0: [ 73 148  76 128  89 182 142  71 195 138 196 124 108 177 114  83]
1: [146 203 112 100 221 211  94  72 200 220 144 164 116 146 149 105]
2: [ 96 160 181 137 137 180 109  61 117 103 142 114 169 123  78 141]
3: [136 110 167 154 103 158  83  65 116 126 185 123 153  86  84 170]
4: [ 93  97 106 148  37 105 131  72 106 104 196 103 134 186 105 131]
5: [135 102 137  79 120 125 143 173  61 113  81 135 143  90 138 121]
6: [184 138 171  63 162 121 111 171  78  92 109 163 128  93 105 135]
7: [120 118 145 127 136 124  84  91 183 150 144  74 140 182 114  86]
8: [159 126 151 190  67  97 137 110 105  96 179 120  99  23 105 126]
9: [134 122  85 183 115  97 201 161 116 106 105  95 134 139 183  93]
10: [ 66  78  75 106 133  89 173 207 106 154  35  94 162 160 201 103]
11: [103 114 127 147  49 144 181   3 237 135 172 124 102 142 210 159]
12: [134 186 162 110 185 225  87  63 151 164 121 110  69 151 119 143]
13: [ 90  76 147 120 170 180  75 255  95  51 117 131 217  83  85 116]
14: [139 156 150 136 122 108 118 148 171 179 174 152 110 145 164 130]
15: [118  83 108 138  78 107 152 180 161  96 103 107 107 111 153 139]
16: [116 172 142 134 135 153  97 187 187 167 119 105 150 137 133 129]
17: [ 90 132  62 114 136  88 124  87 141 173  50  87 127 238 193 127]
18: [170 116 167 122  91  85 141 141  61 114  81 158 176  95 115 145]
19: [139 111 100 162 142 140 157 226 148 109  27 127 153 134 160  91]
20: [110 155 205 175 162 151  99 116 150  88 159 127 141 104 140 125]
21: [159  92 135 134 113 113 163 127  81  62 120 107 174  54 112 134]
22: [122  73 128 140 184 125 123 255 105 103   0 108 171 169 208  48]
23: [ 92 144 159 169  97 120 146 128  90  92 197 165 186  82  33 143]
24: [ 75 168 156  74 117 145  82 116 129  95 170 144 143 126 117 172]
25: [214 145 167 106 152 162 118 205  93 119 118 147 123  72 134 160]
26: [ 93 147  12 113  86 151 149  44 186 228 140  86  97 214 149 127]
27: [130 180 154 160 104 141 132 175 167 101  87 166 118 113 175 116]
28: [152  91 119 125 144  89 146 145  51  83  68 164 165 118 129 139]
29: [152 165 212 165 141 147 122 158 128  90 174 163 171  12  32 111]
30: [ 88 118  71  86 168 104 100 187  56 128  79 182 154 206 135 113]
31: [102  85 147  92  78  58 168 170  55  88  86 145 150 125 175 126]
32: [163 146  91  92 171 120  93 173  91 148  60 121  92 173 185 139]
33: [132 136 156 121  97 107 142   7 124 110 210 144 127  98  98 145]

[127  50 108 142 151 147 138 237 159  73  22 155 148 125 120 133] 19 15 22
[ 55  76 121 135 113 135 188 151  75  65 125 107 133  85  84 116] 21 5 15
[ 77 111  65  80 132 156  91  28 158 155 128  78  59 222 156 119] 26 17 0
[215 151 165 149  80 116 162 121 132 132 178 101  82  94  87 172] 8 3 33
[107 137 129  88  57 113 135 134 122 165 127 100  50  88 151 145] 15 14 5
[141 117  90  86 108 142 135 167 113 195 100 168 112 173 171 140] 32 14 30
[169 145 193 160 147  91 109 173 166  90 105 161 143 115 161  87] 27 20 14
[121 182  69  93 154 112 112 162  95 141  53 143 146 192  95 119] 30 32 28
[189 142 161 212 193 166 121 172 155  84 112 104 145  54  97 115] 20 29 25
[130 117 120  98  96 136 106 119 106 194  65 148 117 136 177 153] 32 5 14
[165 128 117 113  89  67 107  92 161 133 204  98  99 121 159 175] 14 33 4
[135 133 107 109 130 162  60 156  99 128  63 124 129 193  95 132] 32 30 16
[140 145 192 160 170 132  71 162 176  89 146 166 147  80 138 119] 20 27 16
[156 107 204 145 133 143 120 118 163 213 164 102 100 170 175 126] 14 7 16
[137  98 101 153  69 112 188  80 221 139 146  81 128 157 178 135] 11 15 9
[137 127 108 106 127  64 152 175  72 109  77 103  99  84 155 125] 5 31 28
[169 154 150 128 149 115  66 152  89 128  56 157 105 131 149 101] 32 6 5
[ 90 138 144 135  65 147 171  62 115  36 215 144 207   9  84 119] 23 33 21
[198 139 200 124 150 155  85  67 255 183 167 135  98 152 156 147] 14 7 12
[ 97  32 119 117 192 162  97 255 116  66   0 132 196 135 177  92] 22 19 13
[155 149  92 129 169 117 105  91 110 213 169 146  87 185 139 146] 14 32 7
[ 76 130  58 130 112 133 122  73 212 180 133  86  95 187 156 149] 26 0 17
[169 136 155  87 118 190 135 110 176 120 169 129 171 183  93  97] 7 2 0
[132 186 134 141 156 153 110  88 171 197 107 108  97 166 118 163] 12 16 14
[ 62 127 156 127 157 134 129 153 108 123  95 173 183 211 118 156] 30 24 28
[ 76  72  27 117 141 160 135 102 118  98 146 102 131 128 102  63] 0 7 4
[158 154  98 135 131 193 100  51 171 151 182  70  38 196 145 158] 12 0 7
[194 145 125  94 158 117 144 199  53 196 115 152 120 142 190 111] 32 5 25
[ 93 167 141 114 162 137  55 137  65  91  83 131 179 130  91  99] 2 5 6
[122 102 148 119 138 128 193 217  53  50  63 136 124  64  99 136] 5 28 21
[ 95 165 156 145 174 136 169 102 135  98 141 141 114 132 147 134] 20 2 27
[ 87  76  98 122 174  98 130 180 150  66  49 130 139 166 120 123] 19 15 28
[116 142 124 150 152  30 124 226  61  88  80 150 168 121 124 141] 28 31 18
[133 198  95 156  44  86 154  52 137 179 189 163  76  99 135 121] 33 14 8
[ 95 122  97 141 155 168 117  74 148 173  75 142  79 172 110 133] 12 7 17
[112 133 137 126 203 143  54 233  42 107  31 172 145 128 111  94] 30 5 6
[144 187 128 157 136 164 118 154 161 174 170  98 122 151 109 130] 16 14 7
[ 93  96 140 143  46  80 190  68 190 161 180 102 108 131 200 135] 11 4 14
[ 87 116  70 157  49 101 200  55 238 132 194 101  87 160 196 111] 11 0 26
[ 64 128  18  46  66 140  95   0 149 233 143 149  88 225 132 116] 26 0 17
[117 172 128 126 106 117 139  38 101 196 179 126 144 164  95 127] 33 2 4
[148 123 191 168 136 141 128 139 143 140 140 145 124  84 115 113] 20 14 27
[101  91 121 143 154 167 138 225 110  45  92 101 183 120  69  57] 13 19 5
[133 105 114 123  90 159 178  73 223 138 141 104  62 168 151 146] 11 0 7
[ 83 198  84 159 183 140  98 108 146 186  60 112 115 139 143 101] 16 17 32
[160 156 121  91 186 188  53   1 186 255 174 143 114 227 186 137] 1 12 26
[142 147 141 158  66 188 170  33 167 151 192 120  94  95  86 121] 33 3 0
[150  71 120 110 145 129 163 182  45 117 135 101 149  72 148 137] 5 21 28
[121 208 130 147  62 122 121  37 208 153 203 114 105 170  92 131] 0 33 7
[112 131 128 154  58  86 156 149 102 114 108 105 130 143 181 100] 9 15 31
[129 125 139 147 243 157  84 189 137 123  39 107 124 216 107 138] 32 19 16
[116 135 138 156 162 124 151 142 154  78 176 135 122 109 106 132] 20 14 24
[149 106 195 137 132 125 143 174 112  39 155 147 153  65 100 135] 21 29 6
[131 131 185 146 143 186 122 148 153 125 218 150 174  95 105 129] 20 3 2
[198 156 130 129 103 187 144 104 169 185 155 108 122  69 127 142] 14 3 16
